Each row is where one point has got to under a steady rotation. How many steps took it there?
The counts run from 0 to 396.
145 130 142 107 130 119 119 145 103 117 164 145 132 104 115 127 135 107 163 87 124 104 127 143 132 108 126 171 147 121 117 126 109 105 116 136 119 125 95 157 85 149 109 145 141 161 112 131 145 129 112 157 159 121 119 112 111 140 | 124
150 120 144 125 120 136 170 144 95 108 151 120 118 113 139 126 119 109 162 92 123 121 130 114 106 78 150 153 136 143 118 127 115 117 112 161 127 142 140 140 81 143 90 136 119 128 115 134 140 115 132 116 152 126 125 111 93 133 | 64
141 116 147 141 120 111 144 142 124 109 177 114 124 109 150 110 103 114 134 89 139 128 125 131 111 87 150 158 144 143 105 123 146 130 111 118 161 143 109 123 103 148 121 104 113 115 108 117 135 127 105 109 164 126 130 87 129 144 | 85
121 137 152 157 106 144 122 121 106 115 170 104 117 77 136 118 117 121 125 86 126 104 118 127 101 82 151 142 119 134 133 151 147 122 116 132 128 143 110 126 124 152 101 119 110 142 121 131 135 114 114 113 155 104 146 97 137 156 | 246
125 130 159 126 118 129 142 145 102 106 172 127 127 110 141 110 119 108 140 62 125 107 133 118 127 82 155 131 117 118 137 136 99 117 105 121 144 112 147 157 130 149 108 141 141 153 144 121 131 118 127 127 147 107 119 127 103 168 | 135
131 116 130 152 121 116 123 148 131 103 190 139 107 87 118 141 122 131 134 95 128 115 121 147 135 121 143 153 125 141 119 132 148 102 111 134 147 146 99 146 112 149 116 127 124 154 107 140 130 137 101 130 167 126 145 89 130 148 | 103
141 110 148 130 116 129 135 133 131 113 188 109 136 126 123 128 114 111 167 103 114 116 133 127 125 99 173 147 136 149 110 103 133 98 104 116 141 136 134 146 104 153 127 119 131 153 129 103 157 126 104 136 168 111 121 110 116 130 | 291
134 128 145 139 121 115 140 148 88 135 160 110 134 108 109 146 111 92 141 91 124 106 122 123 143 83 142 161 134 101 112 141 123 100 85 130 126 139 146 147 123 144 104 125 137 166 135 132 142 104 137 124 151 128 132 111 101 153 | 202
143 138 131 155 124 124 120 129 119 114 161 141 126 88 159 108 144 102 124 78 126 125 141 148 120 78 119 161 124 123 128 135 146 122 138 116 129 140 94 139 110 134 111 137 121 131 118 126 144 112 115 106 161 117 129 83 132 152 | 254
140 114 142 124 136 113 135 133 120 112 176 113 126 114 150 115 101 117 138 87 143 117 117 131 102 89 150 159 162 138 103 132 142 129 108 135 146 136 95 108 99 146 108 109 108 126 108 121 137 119 109 117 163 119 119 91 119 132 | 83
159 126 142 137 115 125 141 143 126 112 169 103 111 103 128 126 132 98 133 82 96 109 139 127 139 97 152 146 129 130 131 132 130 109 125 124 139 138 127 168 113 138 109 133 141 142 121 137 156 119 129 103 171 131 144 90 126 170 | 272
121 125 147 136 98 157 129 145 108 116 170 125 129 76 89 149 139 122 156 111 110 105 124 131 115 96 136 155 129 140 121 118 148 103 117 144 122 141 130 139 100 164 88 139 132 163 125 134 144 128 124 136 150 116 140 102 130 124 | 37
144 126 140 147 116 111 147 141 103 124 163 128 135 98 118 158 133 110 152 102 115 106 119 131 145 94 153 140 109 140 116 124 138 85 96 127 135 150 154 163 120 137 117 153 125 168 125 137 159 110 117 128 153 122 121 106 98 127 | 206
120 137 155 130 132 116 136 157 102 99 167 124 124 65 125 124 132 115 115 85 121 102 131 108 142 97 128 155 134 124 137 145 146 119 113 113 144 128 124 138 136 128 96 163 151 165 144 135 136 112 129 109 144 114 127 101 109 135 | 348
137 131 147 140 127 116 149 141 92 120 170 102 125 105 134 107 137 109 115 80 128 110 143 108 130 93 165 155 113 156 140 132 149 128 117 107 142 132 117 144 143 151 117 129 101 167 100 113 147 127 111 111 140 123 106 111 138 132 | 162
158 107 150 124 117 129 141 136 127 121 176 112 145 135 124 130 117 106 172 98 119 127 139 132 120 91 168 155 142 142 111 110 113 107 110 134 134 126 125 139 94 165 122 122 122 145 120 108 162 121 118 130 160 115 98 111 112 134 | 293
120 135 152 151 114 121 133 147 105 107 184 146 134 94 145 120 136 114 114 89 146 136 132 143 112 79 122 155 122 117 125 123 136 136 116 117 151 119 100 135 124 149 113 139 115 151 138 103 137 118 126 97 123 106 98 101 128 156 | 322
133 122 143 128 110 129 151 154 121 104 180 150 127 110 121 117 130 120 168 74 123 115 132 125 130 102 141 149 111 136 125 114 98 109 110 128 145 131 142 161 97 149 110 129 148 146 124 127 131 148 116 152 156 127 134 131 102 143 | 130
143 111 143 127 137 123 135 131 121 109 174 118 129 109 143 124 108 123 150 101 141 118 125 121 107 101 155 168 157 147 108 132 144 121 111 146 128 140 97 105 89 148 113 116 106 141 105 123 142 121 107 127 163 108 110 100 114 103 | 81
134 138 146 107 142 130 120 127 84 95 172 119 125 98 145 110 129 118 138 92 128 117 120 125 113 84 153 132 129 143 130 128 136 103 134 126 157 123 108 157 122 139 100 166 119 153 132 111 152 107 103 135 153 112 113 115 123 138 | 144
124 143 129 138 100 127 139 144 96 117 190 127 126 90 109 124 135 119 147 96 143 103 116 113 120 114 124 171 120 147 120 122 150 122 111 120 129 142 104 150 105 133 101 123 133 158 97 108 144 149 106 130 146 137 132 101 133 140 | 333
132 137 164 135 116 140 142 136 99 101 170 120 131 91 133 119 134 120 151 89 115 110 137 109 133 96 170 134 103 142 143 130 117 109 111 127 142 123 145 160 126 150 127 154 131 168 137 118 147 120 116 127 145 96 112 129 106 135 | 138
136 118 134 179 125 133 142 141 102 113 147 143 141 105 138 131 118 114 155 99 127 147 143 124 116 79 151 158 100 136 131 128 125 104 96 138 142 136 130 122 102 175 129 122 99 145 134 128 124 104 115 117 162 107 122 121 107 122 | 386
130 115 146 116 139 131 112 135 119 112 187 101 126 124 131 121 99 107 142 91 120 110 132 129 130 91 160 147 160 120 108 120 133 95 101 117 137 126 123 142 116 138 107 116 140 158 147 109 138 108 108 144 162 104 129 107 124 142 | 288
136 141 150 130 112 115 108 142 101 113 165 132 134 86 123 121 147 110 151 103 115 109 128 139 145 119 134 160 129 131 121 122 132 99 112 96 132 131 107 172 110 145 136 147 148 168 124 112 148 125 102 130 157 107 129 104 121 148 | 120
172 117 142 145 126 137 149 152 132 99 157 133 119 101 128 134 145 105 155 92 100 130 152 125 147 98 149 164 117 139 133 123 122 104 131 141 131 143 128 156 96 145 120 147 136 137 132 138 153 120 132 111 167 125 129 100 112 139 | 275
135 119 152 149 107 125 154 168 101 123 158 129 127 94 97 140 124 110 157 105 119 122 133 115 140 98 134 183 124 118 106 113 126 109 93 119 138 147 147 150 103 150 114 117 143 157 136 125 130 135 122 134 145 134 150 122 105 129 | 198
149 118 145 165 126 113 130 145 99 113 160 131 115 90 120 133 128 126 137 97 134 122 140 127 156 127 146 189 123 133 133 144 141 107 101 141 114 144 101 133 108 162 141 138 109 163 108 133 133 129 118 118 150 111 119 97 120 127 | 97
127 116 162 146 117 130 136 162 109 123 160 141 124 85 107 139 144 124 127 86 126 118 151 138 142 96 127 173 128 113 137 119 133 121 106 142 117 129 125 130 122 170 98 151 124 171 125 146 123 135 136 130 127 106 112 102 128 117 | 30
133 120 133 171 119 129 138 145 103 111 156 138 127 105 136 128 114 117 153 99 123 146 135 125 112 76 155 143 99 145 126 120 138 100 99 125 162 141 140 136 113 165 122 123 104 132 132 122 115 108 109 119 166 123 141 117 116 141 | 384
149 124 149 148 112 103 149 135 93 120 155 146 126 102 158 116 142 132 154 82 138 121 130 145 125 89 147 154 104 153 127 118 133 115 115 130 130 149 129 146 102 151 123 152 98 137 92 128 140 131 99 134 143 117 107 102 113 116 | 232
160 116 161 159 138 119 143 149 129 106 176 135 141 100 140 130 125 136 141 91 139 143 146 131 132 75 150 160 111 121 134 118 128 115 129 147 146 128 117 121 120 149 125 146 95 149 143 126 154 125 119 121 135 119 96 109 114 111 | 4
139 112 158 132 145 104 140 156 94 125 134 121 136 106 135 120 123 111 146 82 122 109 147 109 144 93 153 162 149 138 133 132 127 108 96 118 125 128 132 121 117 168 121 152 118 165 115 140 125 116 121 133 153 111 103 122 102 103 | 370
139 124 145 142 118 122 142 154 93 137 155 115 137 108 105 143 112 98 148 94 128 108 126 120 141 83 141 172 131 97 112 143 116 101 85 139 118 138 146 140 111 150 108 124 134 162 138 135 138 111 139 132 147 127 132 118 98 142 | 201
110 129 155 132 118 132 122 153 98 118 171 123 115 75 108 134 130 122 113 89 117 102 131 136 129 90 125 153 139 111 125 126 147 115 107 130 130 129 122 143 131 161 81 145 130 172 132 140 123 127 128 131 133 109 136 96 140 146 | 33
146 114 146 124 137 110 143 175 119 123 154 140 137 100 105 138 141 101 136 99 121 126 137 139 129 82 118 192 153 111 101 113 125 125 121 126 137 132 104 136 94 148 97 132 130 153 125 134 147 131 126 126 148 138 124 109 112 118 | 192
149 125 140 143 123 108 149 146 107 121 161 134 139 99 120 159 137 114 159 104 117 110 127 134 144 94 151 144 112 138 115 127 133 88 99 135 129 146 151 149 110 142 117 158 123 170 125 139 163 107 122 131 155 120 115 106 92 121 | 207
134 128 127 126 120 128 132 149 115 107 173 126 141 96 120 124 121 107 164 97 122 117 122 111 118 77 130 152 132 154 116 120 149 100 116 107 162 142 131 131 104 129 100 136 157 124 126 115 151 118 109 131 177 141 143 99 113 129 | 358
130 134 129 118 126 127 127 147 112 106 173 119 134 95 120 123 121 104 155 96 124 116 119 112 120 78 129 147 142 148 119 128 154 101 116 110 162 141 125 127 111 127 97 141 153 128 128 116 150 110 110 134 177 141 143 96 115 137 | 357
129 124 130 158 102 129 147 139 120 108 203 141 131 109 130 135 124 128 144 101 140 131 124 138 106 92 154 127 96 157 120 113 140 117 111 140 154 135 122 144 115 158 109 129 107 153 117 108 145 128 111 113 144 119 108 105 126 153 | 316
120 134 144 133 124 122 136 146 101 126 149 145 140 109 153 117 145 88 131 84 124 115 151 135 122 69 111 159 140 112 116 116 128 123 106 105 114 128 136 143 105 135 93 147 146 154 136 118 131 102 133 119 141 100 112 106 104 132 | 49
150 118 141 133 143 125 151 150 95 114 161 120 120 100 119 123 140 114 124 88 133 127 140 118 125 92 156 174 127 152 139 132 138 128 136 148 135 132 92 128 111 162 100 143 91 163 98 137 148 130 121 121 140 136 98 111 130 118 | 166
130 115 135 139 123 135 134 135 91 110 192 127 117 116 111 138 108 136 153 101 148 122 124 122 121 110 161 157 123 141 121 126 129 105 97 165 121 135 112 136 103 162 107 129 97 171 115 120 131 130 113 148 135 110 107 120 121 130 | 310
140 128 158 138 125 137 111 137 96 135 180 103 142 102 107 123 110 127 144 96 149 122 127 129 125 82 133 179 143 105 121 129 146 113 113 141 124 126 104 112 114 157 110 116 107 154 123 115 146 133 116 144 138 122 117 98 144 125 | 14
141 124 144 152 130 134 135 152 129 111 160 150 127 88 140 107 145 115 136 81 127 124 160 135 130 97 116 197 130 121 133 125 127 126 126 123 106 135 102 126 92 139 111 122 130 149 122 131 123 140 113 128 155 102 132 103 119 106 | 259
139 129 139 163 124 127 131 145 127 106 162 151 125 81 149 106 153 115 137 87 121 128 159 138 127 95 120 184 117 138 129 114 143 120 130 104 126 144 105 140 97 133 122 131 132 139 119 122 136 135 104 119 161 111 135 92 127 117 | 257
142 115 146 133 125 110 140 136 123 111 176 111 122 113 154 110 104 113 134 84 140 124 122 132 105 88 147 157 154 134 102 132 143 126 109 126 153 139 103 117 104 146 108 107 112 118 110 117 136 119 105 110 162 127 127 89 123 139 | 84
134 141 122 136 108 112 156 153 113 117 184 141 130 102 126 124 132 98 128 66 141 111 127 123 127 85 117 152 115 123 127 140 127 130 112 129 139 136 123 144 121 129 86 129 143 142 109 130 141 133 139 113 148 148 125 94 113 164 | 339
153 110 166 141 118 115 149 152 92 105 160 138 119 124 135 122 135 123 152 93 127 146 150 130 142 96 156 164 120 139 120 95 120 109 108 120 147 129 134 158 104 166 138 147 111 143 125 102 133 131 113 121 131 117 99 115 115 132 | 300
140 124 131 130 119 131 140 153 121 112 166 128 149 103 121 124 124 108 172 95 124 122 130 109 120 81 133 157 125 157 120 119 144 101 117 108 156 143 140 127 100 134 112 137 155 126 120 113 149 120 117 133 179 143 136 103 103 122 | 359
135 114 144 140 140 121 135 131 118 99 175 116 125 96 146 121 115 132 146 108 136 115 129 118 119 112 160 162 140 162 114 126 155 110 105 129 134 150 111 120 95 139 123 130 108 152 115 115 139 120 93 127 163 101 121 97 116 94 | 79
145 125 143 163 125 131 137 151 127 108 159 153 124 80 141 103 151 117 140 87 126 122 160 134 132 99 120 191 121 132 129 116 138 123 130 116 114 143 104 136 92 135 117 130 134 143 121 131 131 140 110 126 158 105 130 101 123 109 | 258
143 108 146 130 131 118 143 154 97 110 149 118 119 102 115 136 116 127 161 102 112 120 126 113 113 99 161 155 134 162 121 125 134 99 108 141 156 145 120 135 98 176 111 145 101 147 108 145 126 122 106 138 168 133 137 117 117 114 | 377
